In the data rows, 128 means zero.
Here are some points:
[165, 113, 155, 74, 156, 145, 162, 168, 122, 138, 112, 127, 176, 118, 137, 61, 168, 85, 98, 60, 172, 116, 89, 150, 62, 209, 114, 136, 115, 123, 114, 101, 116, 138, 55, 163, 156, 156, 113, 173, 145, 72, 112, 148, 114, 124, 149, 120]
[168, 197, 0, 95, 105, 126, 132, 126, 149, 116, 233, 156, 189, 124, 147, 76, 179, 50, 106, 146, 144, 168, 137, 101, 176, 214, 107, 194, 169, 109, 180, 158, 123, 121, 233, 60, 86, 201, 134, 206, 71, 194, 104, 137, 167, 178, 139, 199]
[124, 90, 167, 142, 221, 130, 173, 98, 116, 126, 87, 103, 124, 111, 136, 173, 115, 134, 126, 188, 127, 75, 109, 138, 145, 73, 156, 132, 110, 133, 126, 100, 148, 92, 108, 139, 99, 81, 153, 122, 164, 192, 164, 94, 185, 159, 101, 109]
[125, 83, 162, 148, 250, 112, 174, 91, 120, 123, 119, 72, 119, 157, 134, 175, 129, 153, 126, 203, 130, 77, 112, 123, 123, 82, 158, 111, 113, 136, 144, 109, 130, 115, 109, 124, 100, 74, 131, 113, 155, 188, 155, 97, 180, 146, 129, 111]
[88, 125, 177, 166, 105, 137, 83, 147, 142, 124, 77, 148, 46, 118, 118, 150, 76, 216, 183, 99, 117, 146, 149, 112, 110, 71, 144, 102, 118, 147, 127, 139, 96, 116, 97, 159, 161, 130, 123, 54, 112, 40, 106, 106, 46, 53, 105, 105]
[79, 116, 161, 197, 59, 110, 74, 152, 153, 122, 70, 141, 63, 118, 121, 153, 71, 181, 178, 105, 139, 168, 129, 122, 81, 80, 115, 82, 134, 159, 113, 144, 94, 120, 108, 170, 169, 123, 113, 47, 126, 50, 106, 107, 28, 45, 132, 110]
[118, 83, 159, 163, 215, 128, 180, 79, 113, 127, 107, 100, 122, 164, 132, 183, 155, 145, 112, 210, 119, 59, 116, 127, 139, 76, 113, 117, 102, 142, 136, 111, 132, 129, 117, 132, 85, 89, 144, 126, 179, 202, 165, 98, 187, 185, 143, 96]
[153, 92, 156, 128, 228, 130, 162, 114, 127, 119, 105, 95, 114, 133, 132, 163, 123, 154, 113, 175, 113, 75, 130, 117, 136, 73, 159, 130, 117, 137, 165, 100, 144, 97, 110, 148, 103, 63, 137, 136, 158, 162, 164, 97, 167, 153, 141, 102]
[115, 93, 150, 137, 215, 137, 160, 104, 132, 142, 100, 90, 105, 129, 139, 199, 117, 151, 107, 173, 120, 51, 119, 127, 144, 74, 144, 144, 118, 131, 133, 122, 157, 90, 110, 89, 101, 92, 149, 135, 161, 178, 170, 91, 187, 177, 123, 95]
[184, 196, 56, 89, 133, 131, 150, 128, 140, 127, 205, 128, 190, 111, 147, 98, 159, 50, 109, 111, 102, 109, 130, 102, 170, 198, 128, 164, 159, 78, 155, 145, 134, 159, 190, 64, 126, 150, 117, 223, 92, 173, 86, 132, 160, 149, 144, 176]
[45, 101, 145, 195, 21, 89, 16, 126, 133, 110, 65, 153, 38, 137, 86, 184, 75, 197, 188, 150, 126, 162, 170, 129, 115, 16, 143, 111, 108, 161, 102, 112, 119, 122, 135, 180, 146, 126, 117, 45, 104, 69, 129, 100, 61, 47, 122, 112]
[127, 85, 158, 147, 223, 118, 143, 122, 129, 133, 88, 90, 114, 153, 129, 192, 116, 128, 111, 193, 125, 73, 113, 120, 120, 79, 157, 122, 110, 148, 152, 107, 129, 101, 129, 130, 95, 67, 150, 128, 188, 183, 156, 99, 192, 163, 117, 102]
[58, 106, 154, 184, 41, 123, 44, 125, 125, 103, 84, 147, 47, 135, 110, 178, 72, 199, 184, 169, 120, 161, 187, 133, 113, 47, 135, 102, 115, 141, 107, 135, 108, 118, 148, 190, 140, 125, 118, 51, 118, 66, 133, 133, 84, 43, 99, 101]
[106, 73, 152, 121, 225, 149, 193, 94, 112, 115, 82, 91, 149, 157, 141, 199, 113, 141, 106, 223, 116, 81, 100, 144, 142, 68, 147, 100, 102, 140, 133, 118, 107, 99, 122, 104, 99, 74, 137, 110, 149, 221, 142, 98, 195, 186, 157, 108]
[119, 83, 157, 144, 235, 128, 176, 101, 117, 120, 109, 101, 141, 150, 150, 176, 117, 134, 118, 208, 116, 66, 115, 119, 146, 75, 149, 108, 121, 121, 132, 94, 130, 98, 104, 124, 106, 67, 132, 138, 164, 197, 159, 100, 191, 168, 131, 96]
[61, 129, 166, 184, 51, 112, 56, 182, 143, 113, 74, 138, 44, 110, 108, 155, 67, 219, 189, 85, 123, 164, 180, 129, 99, 75, 147, 104, 123, 147, 100, 155, 103, 115, 112, 178, 140, 118, 120, 35, 98, 50, 141, 109, 35, 52, 123, 111]
[164, 90, 154, 88, 153, 161, 141, 124, 109, 145, 120, 119, 173, 113, 127, 39, 184, 79, 125, 42, 158, 111, 103, 139, 96, 216, 93, 131, 124, 144, 96, 98, 125, 145, 57, 159, 150, 156, 108, 126, 138, 96, 91, 167, 117, 135, 133, 137]
[69, 146, 152, 178, 89, 115, 81, 135, 130, 117, 83, 103, 52, 117, 112, 169, 70, 177, 174, 124, 120, 154, 139, 138, 104, 46, 123, 99, 122, 116, 119, 145, 120, 110, 102, 166, 161, 137, 139, 70, 127, 72, 143, 115, 75, 44, 108, 119]
[83, 154, 170, 183, 116, 118, 92, 172, 141, 124, 87, 136, 65, 120, 118, 140, 91, 212, 174, 133, 155, 154, 142, 117, 97, 78, 144, 104, 126, 144, 114, 161, 116, 117, 102, 173, 154, 112, 118, 51, 92, 40, 109, 101, 28, 52, 134, 91]
[165, 146, 174, 99, 120, 142, 181, 127, 120, 131, 139, 155, 176, 124, 112, 72, 171, 102, 119, 66, 151, 129, 126, 174, 75, 186, 105, 101, 124, 116, 120, 114, 152, 168, 101, 128, 143, 156, 121, 161, 178, 94, 131, 154, 112, 140, 139, 123]
[152, 109, 177, 85, 148, 144, 140, 150, 115, 141, 122, 130, 166, 138, 114, 47, 166, 90, 91, 83, 158, 141, 102, 164, 71, 238, 62, 121, 128, 123, 102, 114, 138, 157, 81, 139, 158, 158, 122, 169, 143, 114, 112, 164, 109, 155, 148, 124]
[150, 129, 167, 77, 158, 135, 157, 126, 123, 162, 127, 134, 184, 106, 131, 69, 159, 88, 109, 65, 156, 105, 108, 140, 86, 200, 107, 124, 116, 150, 112, 109, 152, 151, 66, 174, 166, 163, 117, 142, 165, 95, 116, 163, 83, 122, 134, 112]
[113, 77, 169, 136, 255, 144, 196, 63, 108, 90, 81, 74, 148, 168, 144, 197, 109, 131, 97, 209, 130, 92, 110, 133, 136, 67, 128, 84, 103, 103, 111, 108, 129, 132, 120, 144, 118, 57, 137, 115, 176, 225, 151, 107, 190, 201, 147, 107]
[168, 186, 75, 78, 116, 155, 150, 139, 133, 135, 182, 138, 149, 117, 146, 101, 163, 65, 120, 90, 117, 144, 136, 116, 169, 179, 131, 160, 139, 84, 147, 149, 138, 149, 185, 56, 126, 143, 124, 214, 96, 158, 108, 135, 155, 149, 125, 171]
[184, 94, 164, 82, 157, 143, 158, 119, 115, 128, 113, 116, 172, 128, 101, 51, 166, 105, 109, 51, 164, 117, 108, 142, 98, 236, 89, 130, 117, 153, 94, 109, 137, 141, 26, 173, 140, 149, 116, 132, 139, 57, 115, 167, 116, 143, 154, 132]
[115, 107, 144, 139, 228, 134, 147, 108, 131, 126, 98, 90, 116, 128, 131, 174, 95, 147, 119, 183, 145, 59, 122, 120, 138, 83, 161, 121, 135, 133, 131, 101, 144, 93, 120, 116, 102, 89, 147, 139, 166, 179, 176, 109, 172, 161, 123, 100]
[125, 83, 162, 137, 217, 132, 149, 123, 117, 137, 97, 105, 116, 132, 128, 186, 124, 146, 111, 210, 133, 51, 114, 125, 130, 76, 137, 145, 99, 151, 128, 81, 128, 84, 118, 119, 100, 96, 149, 133, 147, 208, 171, 104, 199, 205, 144, 104]
[72, 113, 169, 194, 46, 114, 48, 152, 147, 115, 78, 154, 31, 119, 103, 170, 68, 201, 178, 140, 130, 165, 166, 108, 103, 45, 137, 158, 114, 156, 110, 141, 112, 91, 121, 159, 146, 121, 103, 42, 101, 53, 161, 118, 51, 57, 133, 114]
[52, 96, 168, 197, 31, 97, 48, 136, 152, 112, 66, 138, 44, 106, 127, 179, 63, 210, 184, 146, 125, 160, 153, 128, 112, 64, 124, 88, 79, 168, 112, 144, 113, 108, 117, 176, 126, 124, 134, 43, 110, 41, 134, 137, 66, 60, 116, 112]
[147, 189, 0, 63, 67, 121, 147, 145, 145, 125, 239, 137, 206, 108, 188, 95, 155, 26, 104, 77, 118, 148, 133, 113, 197, 203, 127, 205, 170, 91, 183, 108, 138, 159, 183, 56, 83, 201, 147, 215, 94, 192, 130, 111, 214, 158, 121, 176]
[194, 167, 29, 63, 113, 140, 155, 124, 133, 123, 191, 136, 171, 130, 156, 83, 165, 66, 103, 97, 83, 154, 132, 123, 167, 180, 127, 178, 161, 98, 147, 140, 155, 156, 179, 37, 120, 175, 143, 193, 112, 156, 113, 137, 175, 149, 129, 168]
[159, 109, 174, 80, 148, 132, 151, 135, 130, 138, 133, 121, 165, 133, 122, 62, 177, 112, 100, 70, 172, 145, 104, 152, 97, 214, 91, 109, 115, 130, 105, 91, 136, 143, 87, 157, 161, 157, 102, 165, 148, 85, 98, 165, 111, 118, 148, 130]
[31, 105, 169, 194, 10, 102, 36, 131, 149, 118, 66, 144, 47, 115, 74, 205, 69, 216, 190, 141, 133, 174, 147, 131, 104, 49, 133, 93, 106, 189, 103, 128, 105, 118, 138, 194, 152, 126, 105, 45, 120, 56, 138, 120, 55, 59, 149, 83]
[63, 93, 145, 196, 60, 118, 63, 143, 137, 108, 74, 148, 38, 135, 93, 172, 72, 204, 194, 119, 135, 162, 149, 126, 106, 52, 132, 79, 124, 152, 107, 162, 127, 133, 126, 174, 152, 128, 117, 49, 109, 49, 137, 133, 68, 55, 134, 107]
Here are 24 more points, each followed by its number:
[128, 108, 154, 135, 242, 142, 242, 83, 119, 121, 109, 102, 156, 147, 150, 179, 131, 134, 98, 180, 123, 76, 115, 122, 149, 83, 147, 120, 76, 119, 135, 115, 147, 100, 127, 111, 112, 72, 143, 137, 117, 194, 161, 99, 185, 164, 119, 110] 0
[169, 166, 99, 82, 158, 137, 174, 134, 121, 115, 163, 123, 182, 112, 165, 93, 161, 87, 105, 79, 100, 139, 107, 127, 149, 173, 140, 135, 142, 81, 144, 138, 125, 156, 165, 81, 149, 121, 124, 188, 117, 141, 111, 146, 149, 132, 133, 159] 1
[170, 205, 0, 93, 90, 127, 131, 125, 133, 131, 236, 145, 184, 124, 149, 103, 168, 44, 93, 185, 118, 176, 135, 94, 178, 205, 106, 185, 168, 114, 176, 137, 126, 149, 229, 64, 105, 170, 85, 194, 71, 200, 100, 146, 178, 187, 135, 200] 2
[163, 95, 163, 77, 156, 146, 167, 123, 115, 151, 116, 127, 170, 123, 102, 69, 171, 89, 118, 50, 157, 124, 121, 132, 101, 235, 92, 117, 113, 131, 109, 119, 129, 146, 71, 169, 147, 131, 107, 133, 138, 92, 110, 176, 121, 141, 134, 124] 3
[52, 116, 175, 180, 68, 104, 81, 129, 134, 119, 92, 124, 58, 113, 108, 131, 73, 176, 176, 114, 125, 138, 136, 127, 124, 73, 149, 96, 81, 136, 152, 144, 106, 116, 118, 161, 146, 144, 114, 59, 119, 58, 139, 121, 72, 51, 114, 103] 4
[56, 124, 156, 208, 49, 99, 44, 157, 145, 121, 86, 133, 49, 102, 107, 158, 73, 193, 163, 126, 135, 151, 149, 129, 99, 62, 143, 79, 119, 166, 111, 153, 116, 139, 112, 197, 140, 125, 110, 36, 103, 51, 132, 140, 60, 49, 121, 105] 5
[180, 212, 55, 80, 111, 137, 145, 135, 129, 144, 191, 135, 185, 113, 158, 50, 169, 75, 100, 115, 114, 157, 130, 115, 153, 184, 117, 181, 148, 78, 150, 150, 148, 137, 197, 78, 119, 143, 134, 191, 117, 176, 95, 153, 154, 168, 126, 179] 6
[54, 117, 168, 191, 48, 100, 51, 129, 129, 119, 64, 155, 75, 125, 106, 178, 66, 139, 148, 144, 135, 166, 149, 131, 127, 43, 134, 112, 145, 148, 111, 164, 95, 121, 113, 170, 170, 128, 111, 55, 116, 71, 137, 120, 55, 60, 127, 79] 7
[171, 116, 185, 73, 148, 147, 150, 138, 114, 168, 113, 126, 175, 125, 113, 64, 179, 99, 116, 40, 171, 123, 110, 154, 100, 217, 102, 137, 133, 141, 93, 110, 132, 144, 56, 152, 139, 163, 107, 131, 124, 77, 116, 175, 110, 128, 135, 128] 8
[123, 95, 150, 137, 222, 122, 136, 110, 131, 131, 83, 101, 115, 137, 145, 166, 123, 147, 116, 184, 125, 47, 122, 119, 138, 77, 149, 128, 126, 117, 139, 94, 154, 85, 115, 128, 98, 113, 138, 135, 177, 176, 172, 88, 181, 147, 112, 98] 9
[128, 85, 148, 146, 229, 121, 122, 115, 135, 120, 104, 94, 105, 127, 107, 154, 122, 111, 126, 167, 117, 55, 115, 127, 135, 80, 137, 132, 119, 124, 122, 91, 148, 81, 108, 137, 97, 98, 149, 138, 179, 186, 166, 102, 185, 163, 122, 94] 10
[63, 116, 173, 175, 23, 110, 44, 125, 167, 123, 90, 146, 57, 109, 106, 156, 77, 209, 181, 157, 124, 164, 151, 132, 109, 72, 138, 98, 111, 156, 114, 128, 111, 113, 113, 163, 170, 117, 139, 53, 98, 57, 135, 95, 50, 52, 119, 119] 11
[111, 121, 158, 173, 84, 120, 76, 156, 137, 123, 97, 127, 43, 125, 127, 162, 64, 211, 169, 107, 125, 114, 129, 120, 109, 74, 133, 117, 127, 145, 117, 134, 111, 121, 106, 178, 142, 110, 112, 60, 103, 54, 154, 114, 51, 77, 107, 105] 12
[197, 182, 55, 77, 112, 114, 160, 125, 148, 113, 183, 131, 208, 119, 144, 98, 136, 56, 111, 76, 104, 133, 136, 122, 132, 185, 133, 162, 155, 96, 161, 159, 144, 163, 170, 57, 105, 169, 139, 200, 124, 167, 128, 134, 170, 149, 117, 154] 13
[83, 108, 149, 168, 66, 118, 65, 144, 118, 110, 86, 126, 47, 121, 116, 165, 75, 196, 172, 134, 124, 131, 136, 138, 98, 63, 140, 101, 118, 157, 104, 140, 93, 108, 76, 164, 159, 117, 110, 41, 122, 52, 111, 106, 39, 49, 132, 101] 14
[167, 187, 0, 82, 83, 117, 135, 135, 172, 134, 213, 145, 182, 119, 156, 80, 168, 55, 98, 131, 132, 160, 132, 100, 183, 199, 108, 186, 178, 104, 209, 140, 131, 141, 209, 63, 101, 180, 123, 226, 121, 198, 101, 121, 166, 165, 149, 180] 15
[178, 132, 136, 97, 130, 147, 159, 127, 109, 129, 129, 152, 163, 131, 107, 75, 178, 123, 74, 68, 139, 139, 120, 162, 76, 200, 82, 113, 118, 120, 102, 118, 150, 172, 87, 147, 152, 146, 114, 146, 154, 96, 115, 154, 103, 149, 130, 129] 16
[133, 92, 155, 139, 228, 127, 172, 120, 121, 127, 138, 98, 134, 135, 145, 174, 117, 140, 124, 191, 131, 71, 126, 120, 137, 80, 161, 127, 102, 136, 142, 101, 139, 95, 121, 139, 98, 74, 169, 154, 145, 172, 189, 98, 184, 146, 113, 111] 17
[114, 82, 151, 152, 232, 127, 167, 109, 117, 140, 93, 86, 125, 136, 138, 160, 119, 141, 123, 197, 122, 85, 106, 97, 136, 74, 129, 125, 90, 125, 131, 115, 145, 118, 124, 123, 103, 72, 135, 137, 164, 208, 158, 119, 181, 163, 132, 104] 18
[129, 85, 161, 152, 228, 133, 137, 101, 120, 128, 86, 103, 142, 148, 124, 181, 124, 145, 105, 189, 126, 69, 110, 132, 136, 72, 138, 115, 79, 132, 136, 114, 127, 103, 130, 145, 84, 66, 139, 160, 173, 170, 161, 96, 190, 158, 115, 106] 19
[178, 103, 197, 75, 147, 131, 142, 141, 103, 144, 117, 126, 167, 125, 107, 54, 172, 103, 98, 111, 165, 141, 116, 137, 73, 223, 73, 110, 126, 118, 96, 117, 129, 138, 42, 160, 168, 174, 112, 150, 146, 121, 100, 170, 119, 162, 165, 127] 20
[63, 146, 140, 182, 57, 108, 67, 165, 149, 120, 76, 141, 47, 117, 107, 142, 55, 198, 162, 98, 130, 168, 162, 131, 91, 72, 133, 103, 107, 143, 111, 162, 95, 86, 101, 154, 174, 131, 123, 58, 110, 39, 105, 114, 22, 43, 145, 114] 21
[142, 103, 164, 84, 148, 133, 163, 103, 115, 148, 112, 125, 173, 122, 106, 59, 192, 92, 106, 60, 159, 122, 113, 144, 83, 231, 71, 127, 128, 166, 107, 109, 133, 132, 62, 178, 159, 131, 117, 128, 128, 91, 139, 181, 97, 142, 148, 121] 22
[113, 86, 146, 152, 230, 123, 175, 94, 121, 135, 96, 108, 138, 124, 142, 184, 123, 139, 109, 216, 149, 79, 107, 120, 145, 81, 165, 117, 113, 128, 147, 102, 154, 116, 128, 122, 113, 94, 154, 120, 156, 213, 158, 91, 203, 169, 122, 100] 23
Which three of these numbered points are nearest to each point below, looking only along the 6 directions in which the first points spread most? Their numbers follow each, nearest first.
[158, 185, 53, 76, 99, 127, 162, 154, 139, 118, 198, 133, 185, 101, 165, 94, 135, 45, 112, 77, 112, 149, 139, 120, 178, 183, 141, 169, 154, 83, 157, 138, 145, 156, 162, 52, 108, 168, 135, 210, 123, 162, 140, 106, 161, 152, 125, 160] > 13 6 15
[159, 88, 172, 93, 162, 151, 150, 124, 110, 176, 110, 103, 165, 134, 111, 74, 178, 95, 89, 55, 158, 124, 117, 132, 116, 223, 100, 134, 104, 144, 98, 107, 133, 136, 67, 167, 161, 150, 106, 128, 137, 84, 116, 172, 116, 144, 144, 115] > 22 3 8
[168, 195, 0, 82, 95, 138, 131, 125, 140, 126, 239, 123, 192, 141, 136, 81, 166, 54, 91, 140, 119, 165, 134, 94, 165, 226, 108, 187, 177, 103, 159, 143, 112, 148, 246, 87, 112, 160, 127, 191, 83, 185, 83, 149, 151, 183, 149, 197] > 2 15 6
[168, 197, 0, 65, 84, 113, 140, 108, 146, 121, 241, 147, 200, 111, 182, 91, 152, 29, 106, 113, 89, 134, 152, 99, 181, 221, 114, 202, 160, 93, 168, 128, 142, 148, 189, 47, 79, 194, 147, 201, 105, 183, 124, 124, 192, 168, 110, 182] > 15 2 6
[143, 190, 2, 53, 115, 100, 106, 126, 161, 142, 233, 140, 191, 122, 172, 78, 154, 34, 96, 121, 115, 164, 147, 104, 172, 204, 120, 188, 160, 105, 185, 148, 126, 147, 200, 74, 90, 206, 132, 191, 85, 196, 99, 135, 174, 174, 137, 147] > 15 2 6
[137, 83, 142, 136, 231, 116, 171, 96, 142, 117, 96, 117, 153, 125, 134, 181, 116, 152, 133, 188, 126, 53, 114, 125, 154, 68, 164, 126, 99, 138, 140, 128, 140, 96, 139, 128, 93, 82, 143, 140, 112, 168, 164, 100, 197, 151, 123, 108] > 17 18 23
[165, 207, 23, 48, 91, 115, 137, 124, 150, 121, 239, 137, 195, 132, 163, 80, 164, 25, 99, 102, 118, 142, 137, 95, 191, 206, 119, 167, 172, 102, 194, 131, 118, 140, 202, 67, 88, 187, 111, 191, 99, 187, 118, 129, 179, 158, 146, 184] > 15 6 2
[186, 194, 43, 82, 108, 129, 141, 127, 123, 117, 204, 138, 178, 105, 138, 96, 171, 69, 130, 118, 127, 159, 125, 126, 141, 196, 125, 171, 153, 114, 157, 128, 126, 152, 200, 63, 135, 157, 136, 201, 96, 181, 104, 140, 155, 165, 126, 177] > 6 13 15
[53, 114, 157, 184, 28, 99, 33, 157, 142, 132, 69, 149, 47, 123, 109, 178, 75, 211, 178, 147, 116, 164, 146, 122, 120, 40, 134, 82, 133, 177, 109, 129, 118, 92, 136, 170, 134, 126, 104, 63, 110, 59, 143, 125, 76, 66, 120, 111] > 11 7 5
[139, 91, 162, 122, 195, 135, 163, 94, 141, 124, 100, 93, 134, 150, 139, 168, 99, 151, 95, 192, 124, 59, 102, 112, 146, 74, 184, 124, 102, 132, 139, 105, 138, 110, 115, 126, 97, 84, 142, 142, 154, 167, 152, 102, 181, 152, 117, 110] > 17 9 19
[126, 98, 165, 134, 205, 107, 153, 113, 135, 140, 105, 112, 125, 153, 145, 162, 109, 139, 129, 173, 112, 51, 120, 125, 138, 77, 182, 138, 127, 129, 129, 95, 163, 89, 111, 118, 94, 93, 150, 144, 165, 171, 185, 109, 168, 145, 113, 111] > 9 10 17
[167, 192, 21, 92, 101, 124, 149, 138, 142, 138, 229, 128, 173, 131, 137, 89, 164, 41, 64, 120, 119, 165, 127, 99, 179, 199, 128, 183, 161, 126, 175, 140, 146, 150, 196, 64, 111, 206, 130, 179, 93, 204, 94, 139, 163, 163, 151, 183] > 15 2 6
[135, 87, 113, 136, 247, 130, 167, 97, 127, 155, 101, 111, 129, 141, 141, 171, 123, 152, 114, 179, 121, 69, 127, 126, 131, 46, 162, 126, 124, 129, 133, 104, 131, 94, 108, 114, 92, 76, 157, 146, 153, 175, 158, 98, 181, 160, 119, 114] > 17 9 18
[116, 81, 174, 141, 224, 113, 155, 89, 103, 135, 99, 102, 116, 144, 137, 195, 105, 148, 116, 210, 118, 63, 107, 122, 132, 69, 135, 133, 111, 133, 149, 95, 136, 86, 122, 141, 98, 65, 140, 125, 168, 196, 161, 120, 192, 181, 130, 90] > 19 23 18
[152, 103, 160, 69, 166, 150, 152, 133, 126, 138, 112, 124, 176, 119, 108, 45, 184, 98, 114, 39, 162, 114, 108, 143, 103, 216, 86, 132, 124, 123, 89, 113, 119, 144, 52, 164, 138, 153, 112, 136, 138, 84, 97, 167, 110, 130, 124, 149] > 8 3 22
[182, 183, 94, 114, 125, 124, 148, 148, 126, 134, 180, 140, 181, 116, 140, 85, 180, 49, 109, 130, 122, 163, 127, 121, 154, 186, 111, 158, 165, 101, 138, 152, 143, 145, 178, 70, 129, 139, 126, 183, 97, 181, 97, 164, 148, 167, 149, 173] > 6 13 1
[57, 121, 156, 187, 34, 94, 61, 188, 150, 103, 66, 155, 61, 97, 115, 160, 40, 200, 175, 93, 129, 164, 148, 139, 111, 77, 120, 85, 117, 174, 108, 147, 107, 124, 84, 173, 145, 126, 123, 27, 113, 56, 129, 108, 46, 64, 150, 106] > 5 11 14
[166, 196, 0, 86, 89, 127, 126, 137, 153, 125, 248, 132, 196, 128, 185, 90, 186, 20, 105, 155, 109, 190, 142, 111, 173, 194, 120, 187, 181, 103, 186, 150, 133, 147, 231, 53, 100, 175, 112, 193, 95, 191, 89, 144, 168, 180, 136, 180] > 2 15 6
[78, 101, 151, 190, 40, 92, 44, 120, 106, 105, 84, 137, 26, 125, 88, 150, 75, 189, 187, 102, 113, 144, 172, 141, 114, 39, 121, 89, 118, 144, 99, 138, 123, 109, 140, 183, 130, 130, 89, 55, 84, 59, 154, 121, 78, 52, 123, 124] > 11 7 5
[162, 192, 0, 67, 90, 142, 145, 106, 141, 117, 240, 143, 188, 112, 163, 87, 165, 29, 88, 104, 132, 150, 132, 105, 177, 194, 131, 187, 169, 104, 170, 149, 128, 138, 191, 63, 81, 178, 126, 200, 86, 188, 95, 114, 160, 189, 127, 180] > 15 2 6
[159, 143, 188, 94, 133, 134, 168, 156, 112, 149, 132, 151, 167, 127, 126, 86, 194, 92, 112, 78, 143, 137, 110, 190, 77, 186, 97, 117, 85, 103, 118, 126, 147, 159, 104, 135, 159, 134, 130, 192, 161, 113, 123, 160, 98, 147, 117, 121] > 16 3 8
[87, 124, 166, 171, 42, 108, 80, 128, 121, 116, 79, 144, 63, 123, 89, 134, 72, 191, 168, 118, 126, 148, 143, 122, 104, 66, 138, 103, 113, 155, 105, 152, 97, 125, 86, 177, 159, 138, 113, 53, 110, 50, 115, 104, 53, 64, 145, 102] > 14 4 5
[146, 90, 163, 118, 225, 123, 149, 106, 130, 138, 101, 104, 123, 129, 136, 161, 133, 151, 120, 168, 121, 72, 108, 120, 142, 79, 128, 140, 127, 132, 128, 105, 147, 97, 125, 165, 102, 91, 146, 145, 114, 154, 169, 103, 182, 146, 131, 115] > 10 17 9
[71, 117, 164, 180, 61, 130, 89, 148, 138, 116, 94, 142, 73, 125, 103, 155, 89, 193, 164, 109, 121, 153, 145, 141, 107, 56, 122, 122, 133, 140, 116, 146, 119, 113, 112, 162, 156, 136, 125, 71, 109, 52, 135, 105, 50, 60, 111, 110] > 4 14 12
[166, 90, 173, 82, 139, 141, 147, 123, 107, 159, 109, 116, 156, 112, 100, 63, 179, 100, 96, 60, 168, 113, 107, 146, 99, 215, 79, 146, 122, 164, 104, 112, 146, 147, 60, 158, 137, 158, 117, 134, 129, 96, 113, 178, 122, 139, 150, 128] > 22 3 8
[78, 120, 173, 184, 56, 137, 70, 147, 150, 125, 75, 142, 58, 101, 110, 154, 69, 212, 175, 81, 126, 157, 116, 121, 115, 33, 137, 106, 116, 164, 107, 168, 103, 95, 88, 184, 156, 113, 108, 42, 125, 49, 99, 123, 36, 66, 151, 110] > 14 21 5
[170, 194, 0, 70, 96, 134, 148, 125, 148, 135, 243, 139, 186, 131, 146, 92, 168, 40, 93, 109, 116, 149, 149, 91, 175, 225, 114, 176, 159, 110, 167, 136, 134, 152, 210, 70, 102, 172, 140, 191, 78, 190, 104, 131, 174, 174, 131, 192] > 15 2 6
[120, 91, 152, 141, 217, 147, 138, 108, 124, 133, 130, 92, 100, 136, 147, 176, 108, 150, 133, 178, 131, 44, 132, 112, 124, 97, 140, 133, 121, 148, 126, 98, 117, 96, 112, 125, 109, 90, 147, 137, 171, 176, 174, 96, 184, 153, 118, 107] > 9 10 17
[169, 172, 22, 84, 122, 128, 148, 131, 120, 129, 216, 126, 178, 119, 159, 90, 181, 52, 94, 87, 123, 171, 156, 112, 142, 194, 107, 185, 176, 104, 162, 147, 140, 154, 194, 68, 128, 162, 129, 208, 87, 166, 104, 141, 138, 175, 132, 178] > 6 15 13
[131, 94, 144, 102, 225, 146, 154, 112, 122, 135, 102, 96, 123, 141, 128, 175, 121, 119, 105, 190, 120, 68, 114, 125, 136, 77, 154, 130, 115, 145, 133, 96, 131, 88, 101, 131, 103, 81, 141, 143, 159, 197, 166, 86, 173, 165, 127, 117] > 17 10 9
[172, 108, 189, 97, 160, 136, 149, 135, 107, 129, 109, 144, 165, 136, 123, 43, 183, 100, 102, 86, 156, 136, 106, 121, 86, 216, 93, 121, 112, 123, 110, 107, 131, 149, 71, 168, 179, 151, 117, 152, 158, 112, 101, 203, 118, 153, 125, 128] > 3 20 22
[86, 128, 137, 178, 78, 107, 74, 164, 160, 123, 83, 132, 50, 85, 110, 158, 83, 200, 191, 94, 131, 134, 144, 118, 106, 80, 147, 105, 124, 146, 109, 162, 104, 109, 105, 166, 149, 119, 111, 47, 109, 24, 99, 102, 33, 29, 141, 116] > 21 14 12
[166, 151, 42, 79, 99, 131, 122, 145, 100, 137, 197, 145, 176, 119, 140, 112, 170, 50, 103, 117, 109, 168, 141, 112, 156, 203, 127, 179, 189, 98, 165, 151, 138, 146, 188, 85, 133, 148, 112, 189, 101, 171, 89, 158, 161, 160, 137, 172] > 6 13 15
[118, 101, 176, 140, 228, 132, 156, 126, 132, 116, 94, 94, 129, 127, 159, 162, 124, 140, 113, 185, 117, 44, 120, 137, 149, 69, 167, 129, 112, 144, 133, 102, 136, 99, 122, 123, 95, 87, 132, 130, 155, 189, 164, 84, 200, 175, 113, 94] > 17 9 10
[119, 82, 164, 156, 231, 131, 163, 102, 126, 119, 103, 109, 129, 132, 123, 170, 118, 144, 82, 197, 112, 62, 109, 125, 153, 77, 137, 126, 102, 141, 140, 95, 135, 90, 100, 129, 89, 78, 155, 135, 162, 191, 169, 98, 189, 159, 120, 97] > 19 23 18
[81, 119, 158, 176, 52, 115, 58, 135, 144, 128, 74, 140, 69, 108, 106, 192, 72, 199, 184, 95, 128, 146, 157, 111, 117, 82, 132, 84, 112, 155, 85, 139, 98, 124, 86, 165, 149, 118, 114, 54, 99, 50, 139, 121, 59, 54, 126, 106] > 14 5 4
[166, 114, 160, 76, 154, 153, 154, 119, 110, 137, 103, 127, 168, 116, 105, 57, 124, 86, 106, 19, 160, 122, 109, 139, 90, 224, 111, 121, 143, 144, 98, 112, 147, 149, 63, 154, 136, 149, 106, 124, 137, 83, 118, 172, 131, 125, 123, 119] > 8 3 22
[115, 96, 182, 141, 217, 126, 152, 111, 118, 135, 89, 111, 113, 146, 138, 184, 126, 148, 114, 191, 137, 39, 130, 102, 138, 104, 140, 133, 99, 137, 135, 101, 129, 92, 95, 134, 109, 88, 159, 123, 168, 186, 172, 93, 197, 166, 128, 99] > 10 19 9
[179, 166, 98, 80, 124, 135, 162, 129, 124, 112, 170, 131, 180, 120, 148, 103, 169, 78, 100, 89, 119, 142, 125, 120, 130, 160, 141, 158, 149, 76, 127, 149, 139, 145, 162, 77, 144, 125, 125, 179, 116, 138, 110, 134, 145, 136, 121, 109] > 1 13 6
